In the rows, zero is written as 128.
Named turns come first, each shown by rows before and after it. Which turns, in which order, take the first row of each pair that follows to the second? Write the first one first, as in the answered first pair.
turn H:
122 141 124 131 114 156 123 103 129 128 |-> 112 134 120 133 141 151 106 114 126 121
142 124 132 141 124 113 124 117 139 151 |-> 143 132 131 143 128 115 121 112 139 147
159 112 130 153 122 109 120 126 149 133 |-> 160 117 129 152 120 110 120 121 150 131
turn P:
129 146 123 128 139 139 119 108 114 116 |-> 123 122 122 128 153 127 109 126 119 119
141 130 102 137 119 112 112 129 153 151 |-> 141 138 103 134 110 113 120 123 153 151
127 136 112 128 109 147 126 124 126 125 |-> 124 135 109 130 126 145 114 128 126 118
147 125 120 131 122 118 122 121 140 134 |-> 147 131 120 130 121 120 122 116 141 133
turn F:
132 134 131 126 132 125 136 119 130 111 |-> 121 127 136 126 131 127 142 129 124 114
113 147 174 123 89 162 185 122 97 135 |-> 160 138 163 121 66 135 176 104 128 148
160 151 116 128 111 135 125 98 140 121 |-> 106 156 129 133 134 159 136 119 109 110
143 112 135 128 128 117 106 153 146 121 |-> 142 130 130 130 142 128 95 140 141 110
turn M:
129 139 125 138 158 149 120 117 122 119 |-> 115 132 131 135 159 149 128 131 114 124
84 95 152 122 122 132 162 176 106 152 |-> 133 69 137 121 113 97 140 171 142 165
118 141 138 126 132 151 118 113 126 120 |-> 106 128 143 125 133 151 125 128 121 123
104 121 127 127 152 132 121 154 122 118 |-> 119 109 124 126 149 119 114 156 132 124
turn A:
139 145 148 127 89 131 138 102 128 140 |-> 114 154 135 138 152 141 98 115 118 112
130 104 158 114 87 113 157 139 138 157 |-> 131 179 139 125 116 151 130 86 126 116
115 124 119 131 171 125 89 133 145 112 |-> 134 89 136 118 114 104 130 143 159 149
133 155 128 132 143 136 123 118 124 110 |-> 122 114 134 127 148 116 124 153 127 125
Then:
Between the rows of a pair lie 2 to 3 turns.
134 145 113 134 157 134 94 112 126 113 |-> 116 112 144 119 100 129 157 139 118 148 | F then A
130 97 134 125 118 112 138 145 134 134 |-> 157 120 121 127 112 115 126 113 145 126 | M then H
119 158 129 121 108 162 167 113 118 118 |-> 154 123 129 116 86 129 164 121 146 141 | M then F
136 95 125 131 128 103 146 140 150 160 |-> 139 165 113 140 136 142 135 88 137 128 | H then F
114 92 134 142 161 91 123 173 121 128 |-> 171 104 130 136 105 77 138 136 149 144 | F then P
152 149 112 130 135 134 104 97 142 112 |-> 112 151 122 132 158 149 109 119 118 105 | P then M then M
154 129 132 135 109 123 125 117 135 137 |-> 131 149 138 137 112 143 137 114 118 129 | M then M
89 151 139 131 132 155 151 132 102 106 |-> 144 162 130 128 91 140 152 95 129 116 | P then F then A
108 105 143 126 112 124 155 149 121 147 |-> 138 105 117 134 150 103 101 140 142 132 | F then A then A
100 97 142 116 132 93 152 175 121 157 |-> 162 154 128 117 81 104 155 101 142 149 | M then P then M
113 160 137 157 143 157 117 102 111 115 |-> 115 91 156 145 111 122 146 149 123 156 | H then A
120 148 133 127 107 162 152 118 115 112 |-> 151 117 131 121 87 132 151 127 139 131 | M then F
138 127 141 120 118 128 194 119 115 142 |-> 107 132 140 126 152 141 182 134 98 125 | A then M then H
97 172 140 125 136 154 132 114 131 105 |-> 109 98 141 120 148 105 118 164 153 133 | A then M
140 108 120 125 127 113 116 144 141 139 |-> 114 151 127 126 118 147 138 125 114 125 | A then M then F
122 160 145 139 110 148 164 121 128 126 |-> 118 164 144 140 118 151 160 121 125 119 | M then H
122 180 135 138 124 131 119 125 103 114 |-> 98 138 146 132 131 118 126 166 96 127 | M then P then P
110 126 122 139 181 128 95 150 119 113 |-> 134 134 113 140 177 122 85 132 134 112 | F then F then F
173 134 122 129 92 114 127 105 152 141 |-> 120 166 116 140 157 149 101 112 117 102 | A then M
144 100 132 112 141 105 122 143 151 125 |-> 125 97 142 111 133 112 140 154 139 129 | M then F then A
150 152 121 128 114 130 128 100 141 124 |-> 136 132 137 122 93 126 154 121 133 140 | M then F then F
93 139 143 116 132 137 133 130 112 140 |-> 106 130 130 118 158 122 104 135 123 135 | F then A then A
165 136 104 125 140 116 98 101 149 116 |-> 86 130 143 120 123 149 161 141 102 127 | M then F then H
95 147 136 121 95 138 160 104 118 140 |-> 138 134 124 119 87 113 144 94 146 148 | M then F
127 152 141 128 119 142 117 132 124 116 |-> 144 135 132 129 126 122 103 137 138 121 | A then F then F
127 171 118 139 126 157 119 105 116 110 |-> 107 135 116 143 163 141 97 144 114 111 | P then M
134 99 136 117 133 109 118 132 144 137 |-> 109 114 134 120 158 126 110 135 129 121 | F then F then M
